[125 215 121 180 121 187 201 123] -> j629
[ 98 130 130  99 105 104 128 102] -> j266
[126 107  98 132 135 131 130 127] -> j52
[187 215 181 121 201 121 123 125] -> j86
[162 219 144 121 167 122 124 126] -> j466
[104  99 102 104  98 130 130 128] -> j876
[131 104 144 130 130 130 129 129] -> j15
[142 127 252 127 118 127 127 128] -> j274
[105 130  99 129 102 104  98 128] -> j782
[124 141 119 127 124 128 128 128] -> j197
dup j274:  -> [127]
order: [104 128  99 102 104 130  98 130] -> j876
dup j86:  -> [121]
order: [125 123 121 201 121 181 215 187] -> j86
order: [102 130 130  98 105 128  99 104] -> j266

[115 121 155 121 128 132 105 116]  j629
[144 149 160 118  54 149 125 126]  j466
[124 101  84 147 148 153 119 124]  j876
[130 131 168 115 109 145 119 142]  j266
[136 149 160 118  54 170 170 126]  j15
[115 125  91 133 128  38 120 162]  j197
howmany j15: [126] -> 1
order: [109 115 119 130 131 142 145 168] -> j266
dup j876:  -> [124]
howmany j629: [132] -> 1

[109 173 203 173 140 122 116 108 140 164 100 114 129 123 132 177 144 189
 136 134 144 114 134 148  78  52 150  92 141 161 128 174 101 238 184 174
 156 144 140 104 146 173 132 167 143  84 154 105 147  89 238 178 146  92] -> j466
[117 117  98 127 117 130 113 126 146 146 124 113 132 120 122 135 131 128
 121 135 143 124 118 119 115 139 119 133 124 121 146 108 130 130 128 137
 128 129 110 124 123 128 139 119 148 138 128 128 132 149 138 127 124 135] -> j197
[117 117 127 127 117 130 113 126 128 146 124 113 132 120 147 135 131 128
 121 135 143 124 118 119 115 139 119 133 124 121 146 108 130 130 128 137
 128 129 110 124 123 128 139 119 148 138 129 128 132 149 138 127 124 135] -> j52
[136 144 144 130 156 178 128 109 132 238 123  89 141 203 105 116 173  84
 100 164 174 108 132 134 148 173 161 154 140 143 238 174 150 173 140 167
 114  78 177 122 114 146 144  52  92  92 147 134 184 146 140 189 101 104] -> j876
howmany j876: [145] -> 0
howmany j466: [148] -> 1
howmany j52: [128] -> 6
order: [ 52  78  84  89  92  92 100 101 104 105 108 109 114 114 116 122 123 128
 130 132 132 134 134 136 140 140 140 141 143 144 144 144 146 146 147 148
 150 154 156 161 164 167 173 173 173 174 174 177 178 184 189 203 238 238] -> j876

[157 183 129 134 168  92 100 178  63 168 180 110 151 151 239 168 173 138
  93 151 168] -> j266
[146 146  81 134 132 134 101 174  81 101 145 135 159 155 134 101 112  81
  87 133  79] -> j52
[109 142 119 129 127  89 103 125 143 119 125 100 137 114 149 140 157 114
 148 114 123] -> j782
[ 75  91 142 138 145 118 107  96 134 127  97 122 169  83  99 167 127 109
 149 102  80] -> j876
[126  67 172 109 150  99 138 134 148 150 137 140 138 137 134 144  57 137
 202 150 179] -> j197
[ 92 168  84 141 121 126  93 127 121 139 132 118 117  88  97 137 213 123
  90 144 100] -> j274
[126  67 172 109 147 123 138 134 148 150 149 140 138 137 134 144  57 134
 202 106 179] -> j629
dup j876:  -> [127]
howmany j197: [150] -> 3
dup j274:  -> [121]
asked: [ 92 168  84 141 121 126  93 127 121 139 132 118 117  88  97 137 213 123
  90 144 100] -> j274
asked: [126  67 172 109 147 123 138 134 148 150 149 140 138 137 134 144  57 134
 202 106 179] -> j629
howmany j52: [81] -> 3

[ 66  85  75  93 137] : j629
[ 47 137  93  84  75] : j52
[ 76  46 182  76  46] : j15
asked: [ 66  85  75  93 137] -> j629
order: [ 93  75  66  85 137] -> j629
howmany j15: [46] -> 2
howmany j52: [84] -> 1

[122 121 173 115 122 143 114 119]  j427
[105 100 163  79 104 133  73  90]  j52
[ 91  79 100 105 163  73 104 133]  j466
[117 115  24 108 117  83 106 111]  j15
[121 173 122 143 118 122 115 114]  j453
[ 97  92 190  67  97 140  61  80]  j86
[ 97  92 190  67  97 117  61  80]  j197
order: [143 114 119 122 121 173 115 122] -> j427
order: [ 90  79 163 133 100  73 105 104] -> j52

[ 82 198  99  61 240  84  50 240 177 158 230 239  83 168 183 240 214  95
 199 240 190  62 171 142 214  50  50  23  92 232]  j15
[246 228 226 218 240  34 207 181 145 201  52 145 175 131  29 115  82 100
  81 125 206 150 210 126 111  32 133 171 172 116]  j197
[ 60 245  17 178 185  87 139 219 223  88  65 167  17 106  52 231 194 162
 134  60 197 177 246 231  75 155  34  41 147  65]  j274
[230 123 230  14 133 117  70  29  73 169 230 186 195  22  46  64 139 241
  73  39 241  82 194 108 241 158 204 237 230  81]  j427
[ 60 245  17 178 185 246 139 219 223  88  65 167  17 106  52 231 194 162
 134 246 197 177 246 138 155 155 196 115 104 191]  j52
[ 46 145  83 221 156  66 150  23  88  53  63 217 166  12 218 225 244  30
 224 140 243  63 125  16  74  16  97 112 225 137]  j466
asked: [ 60 245  17 178 185 246 139 219 223  88  65 167  17 106  52 231 194 162
 134 246 197 177 246 138 155 155 196 115 104 191] -> j52
order: [ 17  17  34  41  52  60  60  65  65  75  87  88 106 134 139 147 155 162
 167 177 178 185 194 197 219 223 231 231 245 246] -> j274
asked: [ 82 198  99  61 240  84  50 240 177 158 230 239  83 168 183 240 214  95
 199 240 190  62 171 142 214  50  50  23  92 232] -> j15
howmany j427: [230] -> 4
dup j197:  -> [145]
asked: [ 46 145  83 221 156  66 150  23  88  53  63 217 166  12 218 225 244  30
 224 140 243  63 125  16  74  16  97 112 225 137] -> j466

[235 144  61 177  99 126 157 123 149] -> j466
[235 144 159 177  99 112 157 123 149] -> j453
[234 123 149 112 177  99 144 157 159] -> j15
[119 119 119 111 111 119 111 111 111] -> j782
[ 49 134  83  85 147 122  82 111 138] -> j274
[235 144 159 177  99 126 157 123 149] -> j52
howmany j782: [111] -> 5
order: [157 123 149 235 144 159 177  99 112] -> j453
asked: [234 123 149 112 177  99 144 157 159] -> j15

[ 97 163 146  91  36] = j466
[159 105 106 162 106] = j15
[160  71   4 149 161] = j427
[173  58  11 168 216] = j782
[ 92 178 195  92  47] = j453
[156  99 116 161 208] = j274
[134 120 133 142 160] = j629
[159  94 106 162 241] = j86
dup j15:  -> [106]
howmany j15: [106] -> 2

[173 208 169 193 188 147 208 201 193] : j266
[ 60 162 203 100  77  15 142  37 224] : j466
[115 117 118 116 115 114 117 114 119] : j52
[108 107 110 109 109 108 109 108 110] : j427
[164 137 127 153 159 175 142 170 122] : j15
[201 168 154 188 193 208 173 208 147] : j453
order: [193 193 188 147 208 173 208 169 201] -> j266
dup j453:  -> [208]
order: [147 154 168 173 188 193 201 208 208] -> j453
asked: [115 117 118 116 115 114 117 114 119] -> j52
howmany j427: [108] -> 3

[153 164  56 102  91 123 137 115 231  65  92 143 118 148  66 149  57  80
 150 154 179 218 201 105 143 178  47 162  18 218 139 154 102 127 117  86
 118 188 120  53 142  81 140  62  22 186  74 174  99 164 149 120 106 134
 125 115] : j274
[142 126 112 150  78 130 171 111 127 107 122 126 139 125  99 126  87 115
 136 141 146 102 117 135 110 127 121 131  79 147 101 157 104 148 142  79
 139 133 110  94 118 109 115  91 108 139  77 141 101 170 148 117  95 145
 127 126] : j876
[ 80 126 112 150  78 130 171 111 127 107 122 126 139 125  99 126  87 115
 136 141 146 102 117 135 110 127  99 131  79 147 101 157 104 148 142 117
 139 133 110  94 118 109 115  91 108 139  77 141 101 170 148 117  95 145
 127 126] : j266
[ 80 126 112 150  78 130 171 111 127 107  92 126 139 125  99 149  87  80
 136 141 146 102 117 135 110 127  99 131  79 147 101 157 104 148 142 117
 139 133 120  94 118 109 115  91 108 139  77 141 101 170 148 117  95 145
 127 126] : j15
howmany j876: [142] -> 2
asked: [153 164  56 102  91 123 137 115 231  65  92 143 118 148  66 149  57  80
 150 154 179 218 201 105 143 178  47 162  18 218 139 154 102 127 117  86
 118 188 120  53 142  81 140  62  22 186  74 174  99 164 149 120 106 134
 125 115] -> j274

[ 94 113 165 113 113] -> j782
[168 168 186 168 168] -> j52
[143 143 155 155 142] -> j629
[ 85  56 125 125 171] -> j266
[171 125  85 125  57] -> j427
[ 21 190 224 189 189] -> j876
[171 125  85 125 125] -> j453
[151  88  88 151  88] -> j197
[174  95  85  96  96] -> j466
[ 94 113 113 113  62] -> j86
howmany j52: [167] -> 0
dup j86:  -> [113]
howmany j197: [151] -> 2
order: [125 125  85 171  57] -> j427
howmany j266: [125] -> 2
howmany j629: [143] -> 2

[172 224 172 177] -> j266
[224 172 172 176] -> j629
[169 152 169 152] -> j86
dup j266:  -> [172]
order: [177 172 224 172] -> j266
howmany j86: [169] -> 2
order: [172 177 172 224] -> j266

[ 86 171 210 195 211 134 150  94 136 131 232]  j52
[102  81  67 102  82  93  81 102 167 102  81]  j466
[210 143 195 149 149 232 210 195 131 134 210]  j86
howmany j52: [194] -> 0
howmany j466: [81] -> 3
order: [131 134 143 149 149 195 195 210 210 210 232] -> j86
howmany j86: [210] -> 3
asked: [ 86 171 210 195 211 134 150  94 136 131 232] -> j52
asked: [102  81  67 102  82  93  81 102 167 102  81] -> j466
howmany j466: [102] -> 4

[122  90  95  95] : j453
[183 183 240 183] : j876
[178 227 235 138] : j782
[138 217 191 237] : j466
order: [ 95  90  95 122] -> j453
dup j876:  -> [183]

